In the rows, zero is written as 128.
Each path below is one point turned by a fixed rotation once a step. After each direction that follows a path, write how fast that rotation turns it, in degrees per step (0 if it stays still).
Each turn is a multiple of 5 degrees from 10 to 175, or 0.
Each row of a path follows its step; steps can be skipped.
Path 1:
step 0: [113 127 148 133 128 124 120 127 129 124 128 130 124 137 129 128 139 139
 124 142 117 132 129 135 131 132 122 119 119]
step 1: [119 118 120 126 137 126 129 123 130 137 137 139 126 123 127 141 133 140
 124 129 139 143 137 123 129 124 130 131 115]
step 2: [127 124 116 126 132 137 138 130 142 119 118 125 116 133 122 123 136 141
 126 133 132 132 130 128 131 139 124 113 126]
step 3: [131 107 128 118 140 128 144 128 137 135 128 134 120 133 133 122 120 120
 122 131 121 131 131 134 121 115 133 126 129]
step 4: [131 115 115 140 130 137 130 125 115 117 130 122 117 121 140 131 127 127
 129 134 130 125 120 134 130 121 136 114 132]
step 5: [121 122 127 110 131 138 122 132 128 112 127 132 135 122 129 122 120 130
 119 123 132 116 129 139 132 119 138 137 134]
step 6: [133 119 128 119 109 122 118 133 124 127 129 116 122 115 121 127 129 136
 132 119 123 132 117 134 117 120 127 123 136]
step 7: [127 128 139 125 115 124 135 130 131 120 129 135 134 124 136 118 144 125
 142 125 139 122 117 136 127 125 133 139 120]
step 8: [143 127 135 119 121 123 113 133 121 127 120 132 136 129 128 136 146 121
 116 137 133 141 125 130 133 127 125 127 128]
step 9: [135 130 114 128 127 118 122 118 146 124 130 131 129 124 135 137 133 123
 131 120 127 138 125 134 134 140 125 144 124]
Speeds:
[130 126 124 128 129 130 134 126 125 124 125 128 125 125 129 126 126 125
 129 129 123 131 138 126 129 128 125 129 126] -> 45
Path 2:
step 0: [125 135 125 134 127 129 129 133 131 137 116 142 125 111 124 127 132 121
 111 123 134 125 119 137 133 143 131 128 125]
step 1: [122 112 126 119 133 152 130 124 124 132 119 124 128 134 132 131 125 126
 127 119 116 118 137 135 136 131 128 132 133]
step 2: [125 119 125 129 120 114 137 135 135 127 138 123 135 116 124 136 117 131
 121 126 129 121 141 120 123 131 135 137 140]
step 3: [136 129 129 127 112 118 134 117 106 129 117 127 124 138 126 126 128 115
 131 136 131 126 125 129 132 137 131 133 136]
step 4: [132 128 132 115 123 125 130 127 127 128 124 137 153 131 128 121 127 139
 139 118 119 129 133 125 121 136 132 125 114]
step 5: [124 144 135 141 129 128 136 142 129 124 125 135 132 125 116 137 125 116
 130 126 116 139 136 128 140 130 124 127 130]
step 6: [119 132 116 129 125 131 117 118 119 131 130 123 131 129 142 139 131 125
 138 123 110 128 124 126 123 122 118 140 132]
step 7: [132 138 118 115 121 124 148 130 136 131 138 130 120 121 129 129 131 134
 122 121 124 138 121 115 120 129 126 119 132]
step 8: [131 133 112 124 132 128 136 139 129 122 114 128 125 145 128 123 124 117
 126 139 126 128 119 144 124 121 128 131 125]
step 9: [134 126 122 132 128 121 127 119 148 139 133 133 131 134 128 130 130 144
 123 130 118 124 135 136 135 126 123 136 114]
Speeds:
[125 126 133 129 123 124 126 127 129 126 123 130 132 132 123 127 134 133
 127 131 128 133 128 130 129 125 129 129 128] -> 65
[131 132 128 129 128 125 130 128 130 129 127 129 132 131 128 121 126 128
 131 129 131 125 125 135 130 133 127 126 121] -> 80
Path 3:
step 0: [137 135 122 115 134 113 123 117 133 128 126 113 135 119 141 137 136 127
 117 128 144 123 129 130 126 136 116 138 129]
step 1: [133 128 144 129 132 131 128 117 137 131 122 132 121 135 136 121 133 122
 114 116 122 114 131 114 117 142 131 125 142]
step 2: [136 129 131 122 131 118 109 126 140 132 137 128 134 121 155 121 132 121
 126 144 126 125 117 124 132 129 126 130 124]
step 3: [117 114 134 131 135 127 126 120 131 122 136 125 130 131 139 133 124 136
 125 122 141 115 131 112 111 146 131 127 122]
step 4: [153 124 127 122 121 115 115 128 139 132 132 136 125 123 131 125 118 130
 112 127 131 126 127 130 121 139 112 127 127]
step 5: [126 118 132 126 130 134 120 127 128 137 119 128 143 151 141 127 137 118
 113 126 137 114 124 125 121 134 128 129 119]
step 6: [139 115 129 136 125 129 115 133 128 130 141 126 120 129 145 121 136 146
 121 131 124 131 115 127 116 133 122 136 135]
step 7: [123 131 131 113 121 135 116 129 125 134 134 127 131 132 136 134 115 122
 119 135 132 125 128 126  98 129 133 121 117]
step 8: [147 120 110 120 136 123 114 125 112 128 126 122 124 135 133 132 128 133
 117 126 139 127 128 123 121 132 123 140 138]
step 9: [132 136 140 120 117 133 117 130 123 132 123 115 134 130 132 117 136 122
 119 111 125 118 118 132 109 134 127 121 136]
Speeds:
[119 126 134 125 126 126 129 130 127 126 124 129 131 129 125 127 128 128
 123 128 130 126 127 128 125 128 133 122 130] -> 175
[127 130 132 133 123 129 132 127 128 125 129 124 125 124 128 126 129 135
 128 123 128 127 128 130 124 132 123 128 129] -> 130
[129 127 135 129 126 131 129 131 128 128 126 132 127 130 134 128 135 126
 134 130 128 131 122 127 128 128 131 129 129] -> 90
[127 123 126 132 125 130 130 130 131 133 129 131 129 133 125 131 130 131
 124 131 130 130 127 133 123 123 124 129 125] -> 40
[129 131 130 131 123 122 123 130 130 131 130 123 129 124 126 126 128 122
 128 126 129 134 124 127 128 125 126 126 126] -> 155
Path 4:
step 0: [111 119 135 108 133 126 112 132 132 115 128 132 133 130 122 131 130 122
 126 133 126 132 126 131 122 120 123 119 122]
step 1: [123 131 118 128 142 144 130 140 121 113 135 122 123 132 148 127 127 131
 130 124 128 132 131 128 136 138 125 129 127]
step 2: [128 126 130 124 132 124 120 131 132 132 135 133 126 134 136 134 123 123
 128 124 144 138 125 140 117 111 119 120 140]
step 3: [126 128 134 117 140 130 116 125 124 109 132 128 134 120 132 121 120 122
 138 123 113 125 126 138 130 131 124 122 120]
step 4: [134 123 124 123 144 138 130 139 127 126 128 131 125 140 139 125 125 130
 114 128 146 132 129 127 121 134 118 127 119]
step 5: [118 132 129 123 134 122 115 132 134 115 132 130 134 125 136 140 124 133
 127 118 123 127 120 124 124 112 118 123 142]
step 6: [122 130 127 119 136 142 123 129 121 114 128 125 128 135 133 126 138 126
 136 133 132 130 130 150 122 139 127 119 121]
step 7: [134 125 123 116 136 137 125 133 125 122 138 130 127 124 140 125 115 123
 121 122 141 134 139 116 130 116 121 125 133]
step 8: [111 125 134 124 132 128 117 129 138 123 137 131 135 134 133 132 117 129
 133 121 124 136 111 140 122 134 117 128 129]
step 9: [129 125 127 126 146 131 120 143 124 115 121 130 114 126 140 128 133 121
 126 133 127 127 137 133 129 124 125 117 118]
Speeds:
[130 128 125 129 128 131 124 124 128 125 131 125 130 131 128 127 125 134
 128 124 121 126 127 130 135 131 128 132 131] -> 160
[129 126 124 130 131 128 130 133 125 131 131 118 132 126 130 124 127 130
 126 129 133 128 128 125 129 127 128 131 126] -> 125
[122 135 128 132 126 131 125 131 126 129 128 129 130 124 129 125 131 127
 130 125 128 125 127 131 129 134 127 129 122] -> 140
[127 131 126 124 127 131 128 126 128 123 125 126 132 127 124 132 133 134
 123 129 131 123 129 125 124 129 127 127 130] -> 60
[130 126 132 125 133 130 122 129 130 132 131 124 129 124 127 130 133 127
 128 134 123 126 129 131 127 130 133 127 128] -> 125
[132 134 124 126 127 128 124 131 133 135 131 133 130 129 131 129 129 130
 129 125 130 131 128 123 125 128 130 128 131] -> 130
Path 5:
step 0: [117 111 121 136 126 144 127 127 143 122 122 134 129 142 129 134 118 118
 133 124 120 133 130 122 137 122 122 130 134]
step 1: [120 131 126 150 124 133 120 127 123 131 123 137 133 109 122 115 135 120
 119 123 136 135 136 129 138 126 126 132 133]
step 2: [126 132 127 132 128 133 130 126 130 122 139 122 130 113 125 133 128 113
 128 152 121 127 134 132 112 142 119 133 122]
step 3: [133 121 122 124 127 135 125 137 128 131 119 134 108 129 138 126 111 122
 119 141 121 140 115 128 125 117 124 130 123]
step 4: [112 130 125 128 123 121 116 124 127 138 121 136 122 129 137 130 131 130
 125 112 139 136 128 128 123 136 121 145 112]
step 5: [112 128 126 138 125 131 124 119 147 117 132 110 133 133 127 141 124 134
 127 131 128 140 132 127 131 130 115 123 127]
step 6: [126 122 136 143 122 139 112 143 127 128 126 134 129 123 131 131 126 122
 118 139 141 126 125 114 137 123 126 118 138]
step 7: [125 120 123 131 124 130 121 136 128 127 135 134 135 113 124 136 121 106
 136 126 132 122 128 137 124 136 136 147 122]
step 8: [119 116 113 130 127 130 137 125 135 126 130 127 125 132 123 111 117 113
 126 134 112 138 126 126 130 125 114 131 123]
step 9: [124 134 124 138 131 142 119 122 127 137 113 138 118 124 142 121 142 126
 116 132 130 139 142 127 123 132 125 129 125]
Speeds:
[135 125 126 125 125 126 130 129 129 127 124 124 123 129 130 126 125 121
 130 125 132 125 126 127 128 130 128 129 122] -> 85
[131 134 125 127 127 128 130 120 125 130 127 132 120 124 127 126 126 127
 128 131 125 128 128 129 124 128 126 129 129] -> 55
[120 129 124 127 127 124 128 128 127 127 132 122 125 124 126 125 132 127
 131 129 126 130 128 126 128 129 130 121 125] -> 115
[125 129 130 129 127 131 129 133 127 127 124 128 122 132 132 125 128 126
 129 128 125 129 124 130 131 133 129 125 136] -> 130
[130 128 130 125 131 136 125 128 128 129 126 130 125 126 128 127 134 127
 130 127 129 131 124 122 131 120 128 127 127] -> 130
Path 6:
step 0: [135 126 120 124 124 105 135 116 125 124 116 125 135 123 127 124 143 122
 122 126 117 143 125 133 135 124 130 131 135]
step 1: [133 128 124 138 126 115 129 129 135 116 127 122 147 129 127 123 145 136
 116 132 133 129 123 133 138 142 124 131 135]
step 2: [138 123 127 139 123 130 114 131 121 117 144 119 132 126 123 133 137 121
 114 135 120 133 125 129 126 140 123 139 134]
step 3: [132 127 122 133 143 118 123 128 127 130 141 121 123 128 119 121 134 112
 125 127 114 135 116 141 131 123 128 142 131]
step 4: [122 116 132 143 138 123 137 122 131 129 138 136 131 141 126 116 136 128
 125 123 117 125 115 137 142 133 131 131 129]
step 5: [131 119 132 141 124 145 120 122 129 125 134 145 131 137 130 121 149 123
 128 125 117 122 133 136 126 134 124 132 129]
step 6: [128 130 125 133 140 142 123 131 127 126 127 133 132 139 128 130 142 120
 134 133 123 131 121 138 114 112 112 140 127]
step 7: [115 130 129 128 134 134 145 125 119 138 127 136 131 150 119 131 132 127
 128 129 126 138 118 125 127 129 118 140 132]
step 8: [129 133 130 136 120 136 132 132 121 144 119 142 131 141 119 129 137 122
 135 122 128 131 136 130 135 136 130 131 148]
step 9: [128 122 129 133 122 125 124 145 117 128 119 133 141 130 130 136 139 129
 146 131 119 133 130 130 124 115 125 126 145]
Speeds:
[130 130 127 132 127 126 133 129 130 130 128 131 122 130 129 126 127 126
 127 128 123 129 129 123 133 123 135 126 132] -> 85
Path 7:
step 0: [133 132 132 138 116 129 116 125 123 126 127 126 128 143 125 132 135 123
 133 125 117 124 107 123 135 131 127 134 126]
step 1: [135 131 119 127 126 125 108 122 127 134 123 130 132 126 131 117 130 146
 115 122 130 115 127 125 125 129 120 131 126]
step 2: [127 125 132 131 144 115 117 126 122 133 138 128 127 126 141 133 132 123
 133 127 146 122 137 128 123 133 132 130 120]
step 3: [119 138 139 126 136 122 131 123 123 112 118 120 121 136 130 134 133 130
 130 129 127 130 131 116 141 134 135 133 126]
step 4: [128 129 136 128 129 133 136 124 138 129 122 137 120 125 122 121 131 140
 121 135 123 116 138 117 120 138 127 121 141]
step 5: [129 116 134 120 119 136 138 132 129 126 142 125 129 124 125 129 136 117
 133 126 140 117 135 126 121 135 119 133 124]
step 6: [113 126 137 119 118 127 138 133 113 132 124 125 131 131 129 127 121 124
 127 116 118 125 129 127 135 120 126 141 128]
step 7: [123 140 133 126 125 120 126 145 131 142 137 138 129 126 128 122 124 141
 133 131 112 124 122 130 126 132 128 122 129]
step 8: [128 125 131 128 121 128 116 127 146 126 149 118 137 126 128 124 125 131
 130 136 132 130 129 126 137 127 130 131 116]
step 9: [128 128 130 132 130 132 117 114 131 139 123 133 133 130 134 130 134 119
 126 129 120 131 131 122 136 118 138 148 129]
Speeds:
[129 125 134 126 132 133 131 129 127 132 126 128 127 135 132 130 129 128
 128 128 131 134 124 127 131 125 128 132 124] -> 115
[129 127 130 127 129 125 126 127 125 123 132 124 131 132 127 132 128 119
 126 125 124 128 130 124 131 124 130 127 131] -> 120
Path 8:
step 0: [130 119 132 129 115 109 138 130 138 115 129 133 135 120 140 126 138 127
 130 144 130 123 126 116 122 148 132 117 127]
step 1: [129 118 110 124 131 125 131 122 141 127 115 123 136 128 127 133 140 110
 127 141 147 109 127 126 122 131 123 132 135]
step 2: [135 133 114 112 123 136 115 130 136 137 128 124 131 122 130 119 135 111
 125 132 127 123 138 128 129 119 146 140 113]
step 3: [133 125 140 124 136 129 138 133 137 126 132 124 126 118 135 109 138 127
 138 123 116 124 137 106 125 134 134 135 110]
step 4: [137 134 130 136 128 117 144 135 123 129 123 125 140 120 143 125 148 127
 141 137 136 123 136 121 121 141 129 117 138]
step 5: [138 125 103 128 133 131 115 129 132 123 107 124 139 129 132 124 134 124
 134 145 131 114 123 125 126 128 131 115 130]
step 6: [136 126 120 111 118 118 116 127 141 120 129 130 129 113 130 114 130 122
 117 138 124 118 123 123 139 127 140 134 112]
step 7: [131 114 138 116 129 119 146 119 140 133 126 128 132 119 136 121 138 121
 133 122 142 122 129 114 121 135 129 140 113]
step 8: [129 130 117 130 120 135 134 128 123 140 126 121 141 127 134 131 147 117
 141 136 135 127 148 122 113 141 136 125 128]
step 9: [131 134 116 132 135 142 118 138 142 116 122 120 130 125 135 120 136 113
 136 142 110 116 133 118 129 129 134 119 128]
Speeds:
[133 131 133 125 128 133 125 134 132 127 128 126 133 127 129 130 122 130
 125 125 129 128 127 126 133 130 129 130 125] -> 100
[126 133 126 127 129 130 130 123 127 128 133 127 130 125 131 129 130 129
 131 119 128 128 130 129 129 130 124 123 121] -> 80
[133 125 123 126 133 125 127 129 129 123 129 126 126 127 125 128 131 126
 124 125 129 128 128 136 131 125 128 131 125] -> 85
[127 126 126 126 129 125 128 129 128 126 127 120 132 132 127 135 128 128
 127 128 127 128 134 128 127 133 127 124 133] -> 95
Path 9:
step 0: [136 133 131 143 127 128 128 131 129 129 120 126 132 137 142 126 132 112
 128 130 118 130 140 116 108 122 127 119 118]
step 1: [137 124 125 127 125 117 113 132 125 115 130 128 129 134 135 141 121 131
 138 122 127 120 129 134 145 120 134 111 126]
step 2: [142 129 117 130 125 129 133 138 127 127 148 130 125 131 112 137 133 127
 124 128 132 124 114 129 127 120 124 147 120]
step 3: [129 145 130 142 132 134 130 128 130 120 125 143 131 124 127 129 136 116
 122 127 141 126 134 131 111 140 124 117 122]
step 4: [128 123 128 141 130 111 123 128 122 133 133 123 139 140 132 118 109 123
 118 122 130 127 134 129 136 128 139 114 123]
step 5: [138 126 116 129 127 113 117 128 128 131 148 123 123 125 129 142 130 125
 137 139 119 120 135 121 118 117 126 136 131]
step 6: [138 121 129 135 125 136 133 140 127 116 127 146 118 129 121 134 147 124
 126 130 131 126 118 131 125 123 131 110 132]
step 7: [132 133 131 144 129 133 118 137 126 138 122 131 138 135 131 138 116 121
 118 119 140 133 119 127 130 130 138 137 113]
step 8: [135 138 116 127 115 112 118 124 126 123 133 127 131 131 132 123 124 118
 126 121 127 120 145 129 120 124 108 129 120]
step 9: [132 131 129 140 133 127 130 126 122 108 150 125 120 135 119 124 135 128
 133 130 118 120 125 125 132 128 141 115 129]
Speeds:
[129 131 121 125 128 129 130 125 134 133 130 129 129 129 131 131 128 128
 125 131 126 131 130 124 123 124 124 131 124] -> 135
[134 131 130 133 126 124 130 125 128 131 128 127 128 129 126 129 123 127
 130 131 127 135 123 130 130 128 127 132 133] -> 135
Path 10:
step 0: [129 129 126 116 132 122 133 149 125 113 117 124 129 136 122 134 125 138
 121 126 118 129 108 134 109 129 129 139 125]
step 1: [139 135 145 117 125 115 136 141 115 129 136 138 127 125 125 144 139 137
 124 118 119 128 133 130 123 121 128 147 132]
step 2: [137 131 148 130 130 126 136 137 121 105 129 140 126 129 131 126 120 136
 140 123 110 118 126 138 143 133 130 131 133]
step 3: [143 135 143 129 146 110 126 123 127 127 127 131 122 129 114 127 126 121
 140 115 120 134 122 135 138 112 136 118 137]
step 4: [137 144 138 140 140 127 142 126 125 134 126 134 150 134 116 116 130 122
 139 123 124 134 128 119 138 139 129 123 129]
step 5: [126 133 134 129 135 128 113 125 129 128 118 120 147 137 125 111 119 113
 129 118 114 129 136 116 123 124 144 129 136]
step 6: [119 129 131 129 135 138 130 129 132 130 131 121 151 142 135 127 138 123
 135 118 121 137 117 129 106 125 121 124 145]
step 7: [116 125 139 131 119 132 127 146 125 125 124 110 142 109 124 125 145 124
 133 123 124 128 124 124 117 125 131 141 135]
step 8: [115 132 133 113 122 133 145 145 125 120 141 125 130 118 139 128 129 121
 136 126 126 119 136 129 126 111 128 122 145]
step 9: [132 126 134 114 115 138 135 127 130 105 127 120 129 114 109 129 134 123
 132 125 128 129 124 133 139 116 115 116 134]
Speeds:
[131 132 131 137 121 132 124 130 133 126 128 131 132 125 125 130 129 129
 128 130 127 125 127 128 129 130 127 129 126] -> 140
[129 125 127 131 131 131 124 123 130 123 128 128 126 129 127 130 130 126
 126 129 125 130 122 136 126 127 127 125 132] -> 110
[126 127 129 129 127 131 127 129 127 132 132 133 124 130 122 118 126 128
 126 129 125 132 125 126 129 126 126 126 126] -> 55
